128 stands for zero in the data rows.
Some points:
140 175 090 156 149 122 093 119 149 120 162 146 119 151 091 163 146 136 116 141 124 091 127 133 128 164 139 155 111 127 115 134 133 111 122 115 152 129 135 127 128 116 160 144 119 072 145 121
091 114 151 064 115 131 159 152 089 149 158 143 128 134 137 201 154 086 173 088 128 139 103 125 150 139 138 117 127 092 138 130 120 101 113 112 171 140 140 098 123 119 111 141 165 125 123 125
155 172 136 073 130 161 035 137 148 146 122 112 156 132 167 107 120 166 135 106 149 144 158 144 108 154 118 148 097 118 137 130 133 126 128 123 159 124 153 104 087 132 138 126 129 147 108 080
140 132 115 123 097 101 172 122 109 109 139 081 136 173 126 102 133 153 135 161 107 134 093 105 160 133 103 150 166 137 129 126 164 124 096 101 115 088 110 119 152 110 090 120 164 143 110 113
144 118 197 114 132 137 123 178 117 124 117 174 116 097 105 126 193 152 115 121 156 137 171 129 094 162 070 149 126 159 100 130 141 129 135 116 150 120 122 150 149 109 135 111 119 142 117 161
123 110 098 137 149 129 189 089 093 115 110 096 108 129 162 140 121 138 135 129 138 129 184 124 129 098 161 142 162 100 125 145 152 137 134 122 128 112 102 108 115 098 157 148 154 146 141 117
125 138 091 169 138 128 139 162 082 187 125 143 133 083 138 096 124 116 149 109 109 096 109 135 114 118 087 157 132 130 120 114 070 103 127 136 135 075 117 123 109 145 124 183 135 143 080 151
126 095 138 146 081 181 173 139 139 112 121 129 170 130 126 143 124 126 138 099 100 140 135 120 113 180 119 135 144 142 158 128 129 139 107 120 109 148 111 152 072 122 134 171 135 065 109 133
129 147 119 084 159 136 195 113 123 091 154 107 152 110 130 116 115 142 101 074 136 136 097 121 112 076 123 148 125 142 135 106 114 132 110 071 133 130 140 149 144 131 112 147 150 108 097 155
165 093 147 136 100 134 176 139 114 153 141 112 091 150 108 144 107 148 117 133 108 148 127 111 123 099 185 116 157 128 179 132 109 168 147 132 143 084 131 132 107 141 120 122 135 141 118 140
112 093 126 136 159 074 111 103 138 109 123 113 139 142 130 131 123 094 136 099 147 142 113 076 173 152 117 142 135 119 148 132 135 153 148 094 100 094 108 146 150 126 164 098 166 130 160 123
069 098 168 174 136 113 112 127 152 123 158 107 137 112 118 110 135 151 110 154 175 101 089 146 114 167 146 132 135 186 140 109 100 144 115 128 117 152 134 097 150 117 119 112 084 133 118 070
144 138 174 171 126 123 126 131 190 137 110 145 162 130 113 154 127 138 146 123 145 126 169 101 091 109 145 159 120 088 151 122 105 046 129 118 109 139 133 112 115 140 127 158 107 100 111 163
112 115 106 150 130 095 109 148 119 141 122 115 086 140 124 139 129 120 151 117 142 118 135 129 114 119 113 129 141 109 121 139 107 156 173 119 160 147 119 158 125 108 103 111 099 148 123 123
108 113 135 140 115 105 087 098 178 129 122 119 065 102 103 050 137 173 127 087 133 181 128 139 130 145 099 132 139 135 142 102 099 047 117 144 111 116 154 110 126 121 107 066 100 119 154 118
153 096 092 150 131 130 122 140 167 112 136 140 106 087 123 150 102 184 145 153 147 081 136 141 108 160 096 115 127 123 129 156 114 163 139 146 122 124 108 101 166 162 152 104 164 101 136 089
125 085 106 111 142 144 142 130 159 119 134 116 133 113 156 077 166 075 106 142 093 135 125 114 101 142 159 136 140 132 089 112 137 143 150 090 178 110 178 110 089 106 114 174 107 165 119 120
136 124 109 153 110 126 122 172 126 149 131 135 150 107 139 175 120 113 132 144 146 152 135 121 094 094 110 147 113 130 083 131 189 115 104 131 114 100 146 144 114 145 115 124 116 120 113 093
128 127 118 114 133 127 131 156 126 134 122 161 104 132 145 164 147 118 138 125 137 094 118 165 096 104 146 120 149 129 108 113 116 127 096 100 059 108 128 167 123 106 155 103 102 063 133 104
119 154 111 123 094 114 142 164 096 133 131 113 143 100 132 118 129 136 108 100 059 156 161 139 136 133 164 124 139 186 121 085 127 120 151 116 105 143 137 131 170 144 141 139 151 100 109 108
137 136 102 142 125 150 123 139 122 103 109 145 122 132 178 122 146 090 136 159 104 119 121 105 125 088 139 146 151 140 155 110 099 099 135 130 185 115 110 121 132 123 131 105 139 064 121 087
103 160 137 120 132 141 097 111 116 135 131 114 103 111 120 150 082 135 135 170 175 135 147 147 151 143 127 148 136 121 174 122 129 152 126 091 130 131 142 156 109 120 106 098 139 145 107 145
135 146 140 132 131 080 160 120 132 111 096 120 160 151 143 137 089 126 126 153 117 084 103 125 151 148 125 098 157 104 125 143 169 131 099 132 150 090 177 129 153 114 119 092 152 133 147 133
121 152 133 086 112 104 166 058 115 105 095 186 138 141 127 144 086 147 093 088 100 067 109 110 138 113 146 114 154 107 109 156 152 109 129 085 158 127 121 109 143 159 123 142 098 139 120 116
093 140 134 133 164 135 120 166 114 135 114 157 089 127 085 084 116 142 131 129 087 164 138 122 098 118 094 126 098 117 151 130 107 163 103 133 139 172 148 127 093 158 141 100 138 143 153 108
150 126 100 156 129 116 085 111 120 126 141 120 130 138 131 161 118 099 078 110 116 141 117 154 067 167 143 053 106 124 147 146 129 091 104 126 102 114 094 139 155 125 118 118 135 154 146 162
164 131 195 129 134 138 098 110 101 096 109 102 108 145 121 135 106 115 168 125 122 072 121 111 122 119 159 136 143 155 141 137 120 142 141 122 071 161 166 117 163 079 119 085 134 172 168 113
127 124 112 081 140 121 191 112 117 108 133 141 160 133 134 109 117 152 132 143 147 155 127 144 153 131 125 141 129 154 090 133 093 131 146 127 130 110 108 136 142 102 128 104 113 107 163 100
154 127 133 122 106 079 142 142 183 136 110 122 111 182 137 106 083 120 134 156 150 136 130 163 131 127 100 132 130 116 131 084 144 135 127 110 154 167 102 130 146 134 168 154 115 121 120 132
121 137 109 142 156 151 105 122 108 146 132 147 144 115 130 128 103 166 184 136 096 127 098 092 119 115 143 111 126 119 142 117 184 109 126 097 139 113 111 156 109 128 132 151 111 171 160 158
151 164 159 167 139 100 124 105 135 171 094 148 139 118 141 140 204 160 119 112 101 118 119 130 134 150 141 118 130 129 144 140 125 171 146 125 139 125 162 138 116 120 117 140 165 094 121 143
130 166 148 143 150 131 139 118 153 126 146 103 121 124 122 139 137 129 098 112 126 156 115 120 116 098 110 051 143 143 111 192 139 118 137 133 144 133 109 150 111 112 180 148 138 153 090 094
125 151 122 127 146 132 106 128 110 160 145 129 123 092 125 161 124 099 097 136 133 152 137 125 090 126 117 151 151 133 146 092 165 103 142 146 156 132 120 122 126 121 099 186 136 139 141 133
108 155 115 125 087 144 149 131 097 100 108 071 131 119 149 142 129 083 114 107 140 123 134 091 127 111 134 108 121 111 098 154 121 147 119 107 172 106 131 120 128 146 151 178 154 102 113 193
119 127 068 093 090 154 101 123 140 153 098 152 141 110 124 153 182 115 132 138 163 151 124 096 107 122 183 129 111 121 135 134 116 101 129 119 127 132 124 156 113 142 145 149 142 147 084 099
143 153 114 135 122 168 138 144 132 146 108 147 113 099 113 131 144 120 147 132 144 145 139 091 137 137 128 052 065 125 146 117 120 132 097 130 174 094 090 118 135 118 127 175 117 160 145 131
183 158 148 142 127 134 153 177 142 121 133 131 101 106 172 088 124 122 105 120 124 147 099 116 124 148 166 143 101 100 141 138 104 135 156 166 115 163 144 141 111 147 129 129 117 155 202 159
140 080 102 112 140 133 090 167 187 139 121 148 119 144 141 144 146 203 098 089 165 118 124 130 170 117 152 108 148 221 133 148 162 143 111 131 147 156 119 100 135 142 116 073 096 109 135 181
124 129 092 106 132 156 145 146 122 126 118 101 137 120 143 176 158 120 104 119 119 154 152 131 116 139 101 144 106 075 160 104 115 149 150 129 125 120 095 112 125 140 117 142 111 129 092 160
083 117 113 142 104 123 062 161 154 148 111 145 140 113 128 093 088 116 134 104 151 147 147 130 138 149 116 119 102 134 101 105 082 129 150 160 110 163 113 142 098 078 127 098 121 159 128 137
129 104 149 152 132 092 110 114 064 103 116 107 127 162 118 117 109 146 103 164 137 124 139 122 163 123 089 112 136 111 106 134 152 136 125 135 105 119 135 102 126 077 131 110 117 122 133 117
151 156 146 102 130 123 163 095 113 141 101 111 097 146 105 099 089 099 079 113 152 125 085 102 136 132 123 125 157 111 121 168 204 105 121 140 067 117 124 129 175 142 082 095 130 080 114 077
075 131 117 137 104 145 173 125 120 151 136 087 143 156 123 116 129 113 099 119 170 129 100 097 155 094 147 154 135 136 114 164 142 155 157 148 138 113 133 118 127 122 144 152 140 138 152 145
109 115 128 132 144 134 141 098 099 109 123 103 140 113 114 095 131 106 128 142 094 123 120 129 134 103 115 144 142 108 183 177 154 126 114 134 126 138 161 129 183 108 123 119 114 143 164 183
134 074 110 146 147 153 170 094 095 100 122 113 102 159 144 120 122 125 111 139 152 139 126 164 169 157 155 148 102 112 090 139 117 098 128 101 124 129 150 146 125 126 116 170 163 138 083 139
094 135 120 112 098 126 141 093 201 093 154 180 142 168 136 123 138 156 115 140 102 056 094 125 116 082 121 108 173 098 091 125 146 149 149 146 096 102 163 120 163 108 112 140 207 163 139 155
154 132 111 143 135 133 111 127 115 103 124 109 154 125 102 143 131 149 139 140 107 157 099 126 135 089 123 115 064 106 121 127 114 124 156 098 114 133 112 089 100 116 099 131 123 082 121 107
086 106 144 141 165 131 080 163 120 064 111 104 132 147 119 085 125 136 142 125 152 154 156 186 150 115 186 111 158 098 117 143 137 133 123 138 124 103 124 140 129 158 085 167 144 116 151 105
127 106 146 110 136 118 113 112 126 121 110 103 150 138 126 162 150 125 113 130 098 081 098 118 106 103 136 147 099 131 103 060 110 137 137 196 162 110 093 174 111 163 156 156 132 142 138 140
144 132 142 161 134 155 153 110 156 126 105 131 135 131 120 137 131 106 169 149 123 177 145 197 135 128 107 095 099 135 160 128 142 122 137 160 135 143 131 159 170 123 124 086 111 155 116 111
108 118 162 118 101 076 107 171 132 141 138 128 108 093 099 113 144 126 124 188 120 122 158 160 140 140 138 125 110 096 148 132 104 084 105 105 097 188 115 147 118 149 148 080 116 167 129 083
122 160 133 144 130 117 152 138 094 093 130 108 108 128 111 168 138 182 174 124 131 130 109 130 138 161 156 134 137 126 152 133 133 130 151 172 133 149 163 125 153 133 160 119 110 167 140 119
146 120 132 135 135 095 145 138 174 143 130 141 127 110 123 136 113 125 171 106 109 138 129 125 125 139 100 141 106 160 105 154 131 128 145 121 129 166 143 136 126 158 120 095 118 135 129 110
108 117 128 137 112 121 104 112 098 117 157 157 123 141 153 040 125 112 159 092 149 143 146 157 107 131 178 160 093 093 112 133 134 158 106 168 162 126 102 120 129 123 136 113 125 110 084 164
097 123 163 097 112 116 149 124 099 101 137 192 100 121 143 159 136 107 087 147 127 134 124 122 135 088 126 153 110 191 136 131 209 101 149 129 086 089 114 096 120 167 118 158 132 119 126 177
There is one direction along which these points spread out most. How far along it is each point below, from 0 to 99? The average is 50, and the first point in the table lies past the average. One standard deviation of the points above along it is 16.
105 136 137 095 134 124 122 148 140 164 135 143 127 152 163 183 126 134 115 129 090 132 147 125 109 113 129 175 099 175 117 148 085 133 083 135 136 134 119 141 151 126 113 166 113 105 134 110 51
191 116 098 101 152 121 079 154 128 157 168 185 143 124 107 090 146 103 098 109 124 154 168 113 104 130 089 118 122 098 136 113 079 110 142 175 127 172 118 154 132 144 131 136 091 151 103 104 78
115 119 117 133 177 192 128 122 102 160 110 113 142 156 114 125 130 099 156 155 114 139 151 120 114 148 140 123 142 130 073 091 110 146 135 141 097 141 135 084 125 172 151 113 114 140 116 190 51
142 115 098 091 095 134 104 104 083 143 125 116 168 122 114 104 136 114 153 135 155 138 128 178 091 118 093 144 131 160 165 158 112 114 131 146 140 122 176 135 102 177 141 138 115 131 157 173 54
132 162 161 170 116 107 127 098 099 143 148 145 147 115 151 146 127 136 110 167 161 169 131 135 147 140 130 111 140 113 084 104 113 148 111 122 136 166 129 112 128 133 116 091 133 140 177 114 59
119 164 163 080 152 108 144 148 166 122 139 117 150 138 129 095 105 145 131 193 138 117 137 122 167 158 150 115 146 173 152 155 112 127 142 145 111 115 106 125 136 103 091 093 102 114 103 149 57
151 128 149 103 105 098 063 095 153 093 136 128 112 124 124 144 089 117 155 149 091 163 084 115 171 129 124 139 169 113 093 149 114 159 098 128 075 103 119 121 152 106 136 142 119 146 123 130 48
109 095 146 122 127 128 088 106 119 148 152 132 113 150 151 088 096 148 160 159 154 112 142 113 134 144 066 030 117 114 144 077 114 138 128 132 092 167 181 136 137 121 144 112 116 092 127 117 71
153 100 144 127 131 192 106 115 175 187 138 109 111 059 099 114 145 135 129 132 108 105 145 124 119 129 146 138 107 109 090 130 154 099 146 151 153 161 111 122 093 111 120 147 158 042 117 140 59
145 116 130 154 121 162 127 123 122 137 149 128 146 155 119 096 161 117 131 104 124 128 122 139 138 120 105 153 136 141 130 122 122 149 127 108 130 130 063 128 121 165 140 124 129 158 141 109 53
120 168 107 138 109 130 161 101 135 109 163 105 118 144 164 153 151 122 141 106 116 041 155 139 153 126 112 136 120 134 115 138 143 130 122 106 105 110 118 144 100 144 086 117 116 129 151 108 38
126 110 125 147 122 166 164 125 109 138 144 121 150 133 119 173 103 096 092 084 087 069 104 134 186 100 125 149 139 092 140 113 143 140 134 109 163 086 153 111 135 114 179 137 107 152 126 132 24
154 131 095 117 155 102 129 141 150 115 110 154 126 115 075 129 148 098 142 121 161 113 148 134 127 152 112 123 126 178 160 080 107 151 094 185 105 163 119 103 079 111 128 128 135 122 129 109 70
